Rotation paths and how fast each direction turns (degrees each step):
Each turn is a multiple of 5 degrees from 10 to 175, or 0.
Each row of a path follows its step; steps can be skipped.
Path 1:
step 0: [-28.5  12.5   7.9 -16.4 -19.0  16.7  11.0  -7.1  -5.4   2.2  19.0 -28.0
 -45.5 -26.1  -1.2  -9.6   9.2  29.5  34.2  -6.2 -25.5   2.4   9.0  -3.9
   6.1  14.4  -4.4  -1.9   6.6   1.4   7.2   3.0 -27.8  -7.0 -20.7  28.9
 -12.4]
step 1: [ 13.6  11.7  -1.3 -22.2  -0.7  -4.2 -17.3 -25.0  -0.8  22.4  20.9   7.2
   9.3 -18.1 -14.5  35.5  10.6   6.5  38.2 -17.3   9.5 -10.8  18.3 -32.5
   7.9   8.8  -6.2  12.2   4.8 -15.8  -4.8   7.6 -10.0  12.9 -45.0  20.4
 -18.0]
step 2: [ 19.9  22.7  -7.5 -32.3  23.4  12.6 -13.8   8.2  10.5   0.1   4.1  12.7
 -10.7  15.2 -23.4   2.6  -6.8  32.2  21.3  11.8   9.9   0.0  17.5  -8.1
  -9.2 -32.7 -41.4  10.5   1.7   2.0 -13.8  12.1   0.5  14.5 -32.2 -28.1
  -0.2]
step 3: [-27.2  19.0   3.6  16.9  42.9  16.1 -15.4 -18.5  -6.5 -14.5  -9.4   1.1
 -31.7  12.1 -24.1  10.9  16.3  18.4  -1.6   4.1   6.3   4.6   5.9   3.3
 -31.1  -5.9 -36.5 -11.4  34.1 -11.1   9.2  -0.4  29.8   4.8  -8.3   7.3
  -7.1]
step 4: [-34.4  18.8 -21.7  29.8   1.1 -38.4 -28.8  -1.4  20.3  -7.2  16.9  26.7
  -5.3  16.8 -18.0  14.3  29.6   4.0  13.5 -16.3  13.7  28.7  -9.5   4.3
   2.1  12.9  -1.6  -0.4   0.3  -2.5  16.4  -0.1  33.2  -2.6 -13.0 -12.7
   1.2]
step 5: [-30.0  20.1 -13.4  17.7  -1.2 -14.6  10.3  20.5  17.5  -0.3 -30.3   0.9
  -5.8 -28.0 -29.9  -0.1 -10.3  -7.1  25.8   9.4  -3.9  26.2   5.9  -0.6
  -2.2  24.1 -10.3   0.3 -23.3  -0.4   7.3  19.3  -0.1 -12.9  -2.8 -54.6
  -3.5]
step 6: [-15.4  11.4  -1.9   3.3  15.2  26.5   4.3   8.9  -3.0  14.5 -13.7 -29.2
  13.9  -5.9 -12.5 -14.8   4.8 -21.3  24.9 -13.4  -6.3  24.3   6.9  -4.9
  18.9  57.5 -17.5   8.6  15.2  -9.4   2.2   7.4   6.6  37.9  24.2 -12.0
  -3.0]
step 7: [-25.0   6.3  -9.2 -23.2  -2.7  21.6 -12.0  -0.4   3.3   6.2  25.5  27.8
  29.6   6.1 -19.6  10.9   0.6 -23.2  31.2  20.0  -7.2   1.0   7.9  15.5
  21.7  26.0   8.4   8.8  19.1  11.6 -35.1 -24.8   1.7  14.5  18.3  -9.0
  25.0]
step 8: [-14.1  -0.6   9.2   3.9  14.6  19.4   3.8  23.7 -13.6 -15.4   8.0  18.9
   4.5 -39.7 -24.6  12.6 -20.8  14.1   7.6   7.6  -0.4  -9.4 -52.5   6.1
   7.2  -8.1  -4.1  -9.2   8.0   2.7 -45.7 -19.4  -4.9  21.9   2.5 -14.4
   7.5]
step 9: [-22.5  -5.6 -10.8  -8.8 -24.9   6.5  -4.5   2.2 -20.6  -6.2   6.9   0.2
 -31.8  -8.0   2.1  10.2   4.0  41.9 -23.1  -9.7 -26.9  16.8 -37.6  -2.6
 -17.5  25.6   3.5  11.5  18.0  10.1 -14.5  -0.5  -7.5  46.4  -3.8   7.4
   5.5]
Speeds:
[ -2.4   2.8  -1.9   3.6 -16.3  12.1  10.8  -2.4  -0.1  -8.6   4.3   1.2
  11.7   4.7  -7.0  -1.9  -7.2   3.2  -2.8   2.8   2.4  -5.6  -6.3   1.2
   5.5  12.8   6.9 -10.9  -2.3  -8.3   2.2  -5.7   1.8   6.4  10.2  -9.3
  -1.0]
35
[ 10.0 -11.2  -0.4 -10.0   0.5  -3.0  -4.2  11.5  -0.1  -3.3  -5.4   7.1
  -4.6   2.7   7.5  -8.8 -10.7  -7.3  -3.3  -6.0   8.9   0.3   4.8   6.5
  -9.3   3.7   8.4  -6.8  -1.7 -12.2   6.6 -10.4  -2.3  -6.1   2.4   7.2
  -4.1]
0
[  3.4   8.5   0.2   4.6  -0.9   2.2   3.2 -10.1  10.5  -3.8  -2.6  -3.1
  -0.6   5.4  -2.3  -8.7   1.5   8.8   5.6  -2.6  -4.3  -9.2   9.4  -7.0
   7.3 -10.5  -2.1  -0.5  -7.7  -7.9  11.4 -12.5  -5.8  -4.0 -12.6   9.1
  -5.2]
20
[ 14.5  -2.3   4.2   0.3   0.1  -9.1  10.8  -5.2   3.6  -6.4 -12.3   6.7
  -6.7   1.2  -6.4   7.1   1.5   6.4  12.4   0.8   5.8   6.7  -1.2   8.1
   9.7  -6.6   6.8   1.8  -4.9  -7.4 -12.2   4.3  -0.7  -0.6   5.0  -3.9
   8.1]
120
[ -5.1   9.8  -8.1   1.1  -2.8  -7.0  -9.0  -5.7  -2.9   0.5 -11.9  -3.0
   2.3   1.3   0.3   4.5 -13.4   8.6  -3.0   3.6   5.9  13.2  -3.4  -4.1
   0.1  -7.7   2.2  -2.4  -3.6   6.1  15.6   0.8   8.5  -2.9  13.4   6.5
   3.1]
55
[-11.3  -1.6  -9.6  -4.8 -11.3   8.7  -0.1  -2.6   5.4  -2.9  -7.5   6.8
 -10.8   7.0  -0.7   1.3  -4.2   1.7  -0.8   8.3  -8.0  -1.7  16.3   5.5
  -6.2  -1.1   9.0   1.0   5.8  10.5  -4.1   3.8  -9.2  -8.7  -2.7  -5.0
   5.1]
155
[ -0.3   2.1 -12.5  10.5   0.4   7.9  -3.7  -0.9   9.5   7.4  -9.9  -0.5
  -5.2   4.9   2.7   4.5  -3.2  -7.1  -2.5 -17.2   4.8  -8.7  -6.6  -6.3
   3.0  -0.7   8.6  -1.3   7.1  -5.0  -7.3  10.8   1.0  10.2  -1.1   8.9
  -1.0]
140
Path 2:
step 0: [-19.8  -3.9 -10.0  -0.5  36.0  34.9 -14.9  -5.7  -0.7  -9.8  -3.5 -51.8
 -18.6  21.1   6.7 -12.4  44.1  -9.3  21.3   2.1 -16.2  13.5  16.1  17.7
  17.2  28.9 -10.4 -14.3   8.0  13.8 -24.0  34.3  -5.0 -12.6 -22.7   1.5
  27.9]
step 1: [ -8.6  11.2   6.3   2.9  15.8   2.2 -10.8 -17.9   8.7 -19.6 -32.5 -19.1
   2.0   1.5 -12.9   2.9   6.8 -33.3 -36.6 -22.2   9.5  51.3  10.7   2.3
   0.9 -26.5  -6.9 -39.5  -6.8  21.6   9.4  50.3  -8.2  -7.4  -3.6 -12.5
 -25.4]
step 2: [ 23.6 -37.7  -7.2  -8.8  13.3  -2.3 -11.8   5.7 -11.8  -9.9 -37.9 -38.1
   2.1  -2.1  -6.6  19.9 -23.5   5.6  -1.2   3.9 -27.5  12.7   2.4  23.6
  53.5 -14.9   8.0 -13.0  -4.6   4.3  -8.1  19.6   3.3 -21.7  42.6 -28.4
  15.1]
step 3: [-18.9   4.6 -15.6 -22.2   6.7  39.1  38.5  -8.7   3.7 -45.5 -31.0  -8.2
  28.4   8.0  22.0  12.3 -15.2 -15.8  15.0  -4.1   2.1 -14.8 -15.4   2.6
   9.1  11.3  -5.0  -1.6   2.6   7.1   2.3  37.7  -9.6 -44.9  -9.0 -25.9
  18.2]
step 4: [-23.7 -32.4  13.0  -1.8   8.7 -18.0 -28.9  10.5  -3.1 -22.6 -38.0 -22.2
   2.7   9.2  12.9 -42.5 -10.9 -38.0  -1.4  21.9 -27.1  -3.8   7.0 -11.0
  -4.1  29.5 -16.8 -14.7 -25.0   6.4  28.8  35.5   8.2 -22.5  -8.3   1.4
  -8.3]
step 5: [ 15.1  13.2  21.3 -27.9  12.2  27.9 -14.1  23.6 -11.0 -10.2   0.5 -29.3
  10.8 -10.2  -3.4  -7.3  16.7  13.6 -39.4   4.8 -41.2  23.8  -4.0 -24.2
  13.7  28.7  24.2 -29.0  -9.1  21.3  -9.4  27.9  -2.4 -17.6 -11.8 -29.7
  17.7]
step 6: [  8.6 -12.7   3.3   5.1  18.2   6.9 -15.0   6.6  22.2 -23.6 -53.5  -8.4
   9.2 -33.8 -18.5   0.2  18.5  -1.6  13.7 -49.4   8.4  10.8  18.4 -18.6
  -7.8   3.2  24.8  -7.0  -1.1 -19.9 -16.7  38.2   0.7 -45.2  10.6  -1.9
   7.6]
step 7: [  0.4 -22.7  19.0 -30.1  42.0  14.2   2.9  17.1   9.3   4.6 -11.7 -41.1
 -25.1  -3.5  28.6  24.6 -28.5   2.5  20.3 -12.0 -21.9   1.7  -6.1   0.6
   3.5 -22.9  -2.0 -24.5   3.3 -15.8  34.6  33.5  14.4 -31.5 -15.6   5.1
 -11.3]
step 8: [  7.5   4.8  42.8 -43.0  -5.4  -9.7  19.3  17.6  23.7 -33.6 -43.5 -33.3
  11.2 -13.1  25.7 -31.8 -10.5 -11.1   1.9  -0.8   5.5  11.3 -41.5 -17.0
  22.3  -9.3  -8.0  -0.9  -2.5  17.4 -13.2  10.8 -22.0  -2.1  -1.7  -8.8
  -2.2]
step 9: [ 14.0  15.3  19.9   2.9  -6.0  -2.4 -35.1  -1.1  -4.8 -51.5 -39.6 -46.2
  -4.3   7.7  -6.9   6.9   3.9  20.7  35.6  -1.0 -32.0  -7.1 -11.4  10.2
 -11.2  48.0  16.9   5.9   1.3  -3.3  15.5  14.1  -6.1  -7.0  -4.7 -15.0
 -17.0]
Speeds:
[  6.3  -0.2  14.0 -15.3  -6.2  -6.6  -0.8   5.4  -4.0   5.4   5.5  -2.0
   1.3   6.1   5.0  11.5   2.1  -5.8  -4.8  10.7  -0.3   2.4  10.0  -8.3
   0.5  -4.1  -4.8  -1.2  -2.3   3.3   2.1   3.6   4.2   3.1  17.8   6.0
   8.0]
125
[  0.8  -2.2  -2.7  -6.4  -2.4  -7.8 -12.5  -6.4   3.2  -4.7  -7.2   0.5
   6.5   5.9 -11.6  15.9  11.5  -5.9  -2.9  -4.2  11.6  -8.8  -2.0  -2.4
  -6.4   0.9  -6.0   5.4  -4.0  -0.9  11.0   0.7  -2.5  -4.7  -9.7   2.7
  -8.5]
135
[ -1.8  13.6   8.3  -0.7  -0.6  12.9   7.8   4.7  -7.0  -0.9   8.1   5.1
   3.4   3.3  -1.2   9.2  -1.0   4.2  -5.2  -1.0   2.8   5.3  -3.8  -2.1
  -2.3  -3.2  -5.9  -5.3  10.8  -4.8  14.4   4.8  -3.8   1.5 -10.9 -16.4
   4.7]
160
[  8.8 -13.5  -2.3   2.5   8.8   9.6 -11.0   5.5  -3.9   2.9   3.3 -13.6
  -2.8  11.7  -5.2  -2.0  -2.1  10.1   5.9  11.1   1.9   1.1   6.8   2.5
   4.2   5.0  -0.8   8.0   1.8 -12.2   8.8  -3.6   4.8   4.9  -0.4  -4.3
  -2.3]
155
[ -4.0   4.2  -9.2  -5.1   8.2  -3.1   0.4  11.4  -7.0   2.7  -1.1   7.3
 -10.3   3.5  -2.8   0.0  -6.8  -3.4   7.7  12.0   8.5  -5.3  -9.1 -10.7
   6.1   1.4  -7.8  -2.0  12.3  -2.3  -7.6   6.0  -2.7 -11.4  -1.4   8.6
  -4.4]
90
[  2.3   1.4  -0.7  -1.2 -11.1   0.3   7.7 -11.3  -5.4  -9.3  -8.6  -4.3
  -2.2   2.9   5.9   6.3  -7.6   1.8   9.1   4.8   1.7  -7.3  -6.2  -0.6
   8.5  -4.4  -8.1  -5.8  -5.8  -3.5  -4.5  -1.1   3.6  10.4   6.9 -12.4
 -16.5]
60
[  0.5 -16.4   1.1  -2.8  -3.7  10.2   4.8   0.7   9.3  -4.1   4.0   9.9
  -7.6   2.2   1.4  11.2 -13.8  -6.0   1.2 -12.8   1.2  -8.6   8.1  -0.1
   7.3   2.8   0.3  -4.8  -1.1  -8.4   0.6  -7.2  -8.6  -5.3   0.1   3.0
   7.3]
90
Path 3:
step 0: [ -9.0  27.1  14.3  -0.9  27.0   2.3   0.1   8.2  -8.2  32.0  -8.4  12.9
  10.3  -2.5 -44.3   9.3   8.9  11.6  -5.4  28.0 -12.1  38.5 -17.5  -4.7
  43.2 -22.0  13.7 -21.5  -1.7 -22.2  -1.3  16.2 -27.4   0.9  -4.4  15.9
  38.3]
step 1: [-25.9  20.2  -7.9  31.5  -3.1   9.9  13.8  10.4   9.6  11.8   1.5  45.0
   8.9 -14.8 -33.4 -12.4   7.2  33.1 -24.1   1.9   5.7  23.5 -11.4  -1.0
  38.7  15.1   2.2   6.6  36.0  -5.2  21.2  35.5   0.0  22.0  -7.0  10.3
 -25.4]
step 2: [-18.9  -6.0  27.7 -17.9  27.4  41.2  19.4  19.8  -6.9  -0.8  33.1  -8.8
  25.7 -11.3 -34.7 -10.0  -9.7  19.5  -6.0  -0.5  -8.1  15.6  14.7  -2.4
  20.1  -4.5  17.7  -2.1  29.9 -41.6 -14.2  35.9  -7.8   0.1  -0.3  21.4
   4.0]
step 3: [-45.9  23.2 -12.4  -4.8   2.4  -2.7  -0.5  23.8   0.7  19.1 -17.1   7.0
   1.8  21.4 -42.9  11.2   3.0   9.9 -20.2  -9.6 -27.6  41.3 -25.4  -4.3
   8.9 -21.2  16.6 -18.2  24.7 -16.0 -12.9  28.3 -21.9 -10.4  25.0   7.7
 -12.6]
step 4: [-27.1  -2.2   2.1  30.7  -2.5  -9.6   8.6  11.4   7.1  31.3   5.7  -8.1
  13.2 -31.2 -57.7   9.7 -22.9  16.7   7.7   3.5  -3.9   7.9  12.2   5.9
  12.0  24.9  21.9  -4.5  23.6 -34.6   2.1  24.1   0.8  35.9   4.5   0.1
 -33.1]
step 5: [-10.5   3.0  38.1 -10.2   0.4   7.3  -9.9   7.6 -15.0 -12.8  10.7 -14.6
  -1.3   7.4 -32.6  12.0  -3.0  15.8 -19.9  25.5  10.4  11.3 -13.5 -14.4
   1.3  -3.7  34.8  -5.0  63.6 -29.1 -21.2  36.8 -10.2  -3.2  10.4 -22.7
  -9.9]
step 6: [-22.8  29.9 -11.4  11.4  35.8 -25.9   6.7  33.8   8.6   4.8 -15.8 -21.6
   3.1  12.0 -35.1  12.7 -11.3 -14.3   3.2  22.2  -1.1  11.6 -17.9 -19.5
  18.6 -12.2  19.0 -11.1  12.9 -15.2 -26.1  27.8 -27.0  15.1 -18.3  13.0
 -40.4]
step 7: [-10.4   8.4  10.2  35.6 -23.8 -27.3  -2.4  21.8   3.1  32.2  13.7 -26.4
  11.1 -31.2  -7.7 -11.0  -9.1  27.6 -38.8  16.3   2.2  10.3  14.4 -24.4
  13.1 -12.5  17.1 -14.0  38.3 -22.4  -5.3  20.1 -12.3  19.4 -21.0  -9.7
 -11.6]
step 8: [-14.9   2.8  18.1  -6.1  26.3  20.6  -2.3  12.9 -14.4   7.7  14.3 -16.7
   3.0  10.7 -32.4   9.1 -32.8  -5.3 -15.1  27.1   9.2  36.2  -6.5 -41.9
  30.1 -11.6   2.5  -0.7  24.0   1.5  -7.3  24.6  -1.9  11.5 -25.6 -46.6
  -3.9]
step 9: [ -3.5  19.4  -4.7  -0.3  10.1 -31.7  19.5  31.7  -6.4  17.0 -25.5  13.0
  38.4  18.9  -5.7  -5.0 -23.3  30.6 -16.3   9.4   1.6  25.8 -17.3  -6.9
  21.8   1.2  -2.8   1.6  24.5 -23.3 -27.1  14.8 -38.6  21.4 -36.6  -1.7
  -2.9]
Speeds:
[  7.6   0.5   6.0   4.7  -2.1  -0.3   1.6  -8.7 -10.6   1.8 -14.1  -7.7
  -3.1  -1.2  -4.1   8.2   6.3  -1.5   8.2  -0.3  22.2   0.4 -12.0   9.6
  -3.5   6.2   0.1  -7.5   2.8  -4.1   2.5   3.7  -4.6   4.4   2.5   4.7
   2.3]
65
[ -0.2   0.8 -10.7   4.7 -10.7   3.3  -5.5  -3.9   8.7  -5.0  -1.4   8.5
   7.9   4.0  11.9   2.3   3.9   0.2  -9.0  -0.7  10.8  10.6   1.0   2.0
  -6.0  -7.2   7.0   3.2  14.6   3.0   5.2  -0.6 -11.7  -5.9   7.7  -6.6
  -4.2]
170
[ -1.4  -1.6  -1.2 -13.9  -4.1 -11.5  -1.9  14.4 -10.0  -9.5   0.2   3.0
  -3.5  -2.7  -0.2  -7.8   2.8  -5.9   0.9   3.6   5.0  16.7   3.9   2.2
  -3.2  -5.0   2.8  -6.7  -6.3  -5.0  -1.3 -11.0  -4.1   1.9   0.6  13.2
  -6.4]
110
[  4.1  -5.7   7.8  -7.3   4.6   8.9  -1.9   4.7   2.7 -13.6  -4.7  -6.4
   6.3  15.5   2.8  -5.9   0.3  -2.3   5.7  -0.7  -3.4   1.8  -0.7  14.7
   3.2   4.0  -5.4   5.8  13.5  -0.2  -9.3   3.0   1.5  -5.8 -12.7   0.7
  -5.5]
110
Path 4:
step 0: [-10.7   2.6 -24.0   1.6   4.1  -2.1   8.2 -36.6 -25.2  11.0 -19.3 -23.0
 -27.2   4.5 -13.0  -8.0  20.1 -17.3   9.2   2.9 -15.7  25.4   0.3   5.5
  10.6  -3.4  29.3   4.8  15.7 -33.4 -16.4  38.8 -12.4  24.8   1.0 -19.1
   2.9]
step 1: [  6.1  10.0  -9.4   8.7  21.8   5.4  21.7  -9.7 -25.7  -6.9  10.1  18.7
   8.6  11.4 -13.6 -19.8   8.3 -25.1  -5.4  11.0   1.5  -5.2 -39.7 -27.6
   3.9 -18.4  37.6   8.5  -6.1 -37.0 -22.0   8.0  -0.6  14.7   2.6  23.0
  26.1]
step 2: [ 20.7  46.3  20.5  -1.3   6.6 -20.7  -2.7  12.4 -26.8  13.6   3.1  -0.9
   9.7   9.7 -20.9 -18.2  13.0   3.0  -6.8   8.1  -8.6 -25.0 -11.3 -24.6
 -22.3  -8.8 -10.5 -18.5  -5.1 -23.3 -10.0  17.1 -20.3  44.5 -13.1  -0.8
  -5.4]
step 3: [ -7.6  -2.3  10.2  10.6 -17.9 -23.8 -31.1   1.7 -16.8  35.1  -4.5   3.8
  24.5  38.8 -18.7 -24.2  10.5  32.4 -10.7   6.3   3.5  -5.2  11.8  -4.0
 -18.6   5.6   4.1  12.1  -5.8 -31.3 -12.9   8.9 -28.4  -6.2   9.9  12.8
  21.8]
step 4: [-11.2   3.9  13.1 -13.4 -11.4   8.8   6.0 -38.2 -30.8  30.8 -17.6 -30.5
  27.6  21.6 -15.8  15.6   0.3  22.1 -16.9   2.1 -20.5 -32.5  -6.7  22.7
  25.3  -6.4   8.0  -1.3 -17.6  -4.6  -5.6   7.8 -12.0  -2.4  -1.5  -4.3
  20.9]
step 5: [-13.7  26.9  13.6  10.4  23.6  17.4   5.5 -19.9  15.6  21.4  -0.8 -23.4
  18.2   8.3  -0.7  -1.6  -8.6   6.3  -0.4  -2.9  18.6 -17.8 -38.4  13.3
  19.1   9.8 -30.9  27.6  -4.6 -17.3  -6.0  -1.4  -0.1   8.9  -0.2  39.0
  29.2]
step 6: [-12.9  29.0  -0.1  14.6  21.6  19.3  -0.4 -22.3   6.2  32.8 -15.0 -32.4
 -15.5   0.3   1.7  12.0  -3.8   1.0  30.9  -1.7  10.4   7.2  15.3 -12.6
  -4.2  10.1 -26.5  -8.4 -12.2 -36.8  12.5  38.2 -19.1  15.6  -3.9  -5.2
   1.2]
step 7: [  6.2  -1.7 -27.9  22.0  25.5   3.5   2.2 -41.2  14.3   1.4  -2.3   0.5
   3.5   4.9   5.7  -1.3  -0.1  29.5  19.8  -6.1   8.2  14.7  11.6 -25.2
   5.8 -19.2  36.9  10.6  -5.3 -50.1  -0.2   8.2 -17.4  -1.0   5.1   5.5
  24.7]
step 8: [ 34.6  22.1 -15.8   3.9  13.4  -4.3  27.4  -7.6 -15.1  -2.8  -3.5 -27.9
  18.1  -2.9   5.2  12.2  18.8  18.5   6.7   1.1   6.7 -11.7  -9.1 -10.8
   7.3 -48.1  20.9  -8.9   5.9  -6.4 -33.2  27.8   2.1  31.4  -6.9  -8.1
   7.6]
step 9: [  8.0  17.6  -7.4  28.9   2.5  -1.3 -15.5  10.3  -7.0  14.5  -2.1  10.4
  13.7   0.4  -8.6 -10.4  18.3   3.1  14.4   1.7  31.2 -15.5 -17.5  10.0
 -45.7 -26.5   1.2   1.9   6.0  -6.9 -44.1  15.9 -24.3   6.3 -17.0  35.5
   9.4]
Speeds:
[  4.0  16.1   5.4  10.3   1.2   6.3   1.6   4.2  -0.2   8.7   3.9  14.6
  -1.0  -0.1   2.3  -7.8  -5.8 -14.6   7.1  -7.4   4.9  -5.3  -3.0  -3.2
   1.0   1.4  -9.1  -6.6  -6.7   3.2   5.5   2.7  -1.5  -3.2 -10.7   7.7
  -7.7]
95
[  4.7  -8.9   4.5   4.2  -0.2  -3.5  -2.0  10.5  -5.6  -9.7  10.1   0.0
  10.2  -1.5  -4.4 -15.1  10.5  -9.6  -4.6   6.0  -7.4  -2.9  -1.1   7.8
 -10.0   1.2   9.6  -2.2  -3.9  -3.2  -4.0   7.1  -4.3   3.3 -12.7  -4.3
   0.7]
45
[  1.0  10.5   2.4  -6.0  -3.3   0.3   4.8  -6.5  -9.3   0.6  -5.9  -9.0
  -6.5  -8.0  -4.5   9.2  -0.3   0.0   0.7  -0.9 -11.1  -5.9   5.0   6.2
  -0.7  -1.3  -1.7 -11.9  -0.1   6.7   4.4   8.0  -4.6  10.2  -6.6 -16.9
 -11.6]
175
[  4.5  -3.2   0.1  -1.7   4.7  -3.4   7.1  -0.2   2.0   5.4   3.1  -1.9
   6.2   8.2  18.9 -11.5  -3.8   3.7   3.3  -2.6  -6.6  -5.4  -8.5   4.4
  -3.9  -2.4  -8.7   8.7  14.8  -3.4   1.2  -3.0   0.7   8.7   4.4  -7.2
 -14.2]
120
[ 15.0   6.1   1.6 -10.2   8.6  -0.6  -6.7  -2.0   2.5 -16.0   4.7  -2.6
   5.8  -2.2   0.1  -2.8  -1.7   3.3  -2.3  -2.9  -2.7  -9.7  -8.4  -2.8
  19.4  -5.2   0.7  -5.3  -4.7   1.7   5.9 -10.3   2.6   6.8  -1.4   3.2
   5.4]
115
[ -9.2  -0.6   3.3   6.3  11.6  15.2  -4.8  -2.8  -6.4  -9.4   4.9  -2.0
  -5.0   8.7   1.9   6.8   8.4  -0.4  -1.9   3.4   4.9   6.0  -1.0   4.7
  11.6  11.8  -3.4   2.9  -1.1  -8.8  -6.8  -5.6   0.9  -0.1  -6.6  -4.5
 -14.5]
60
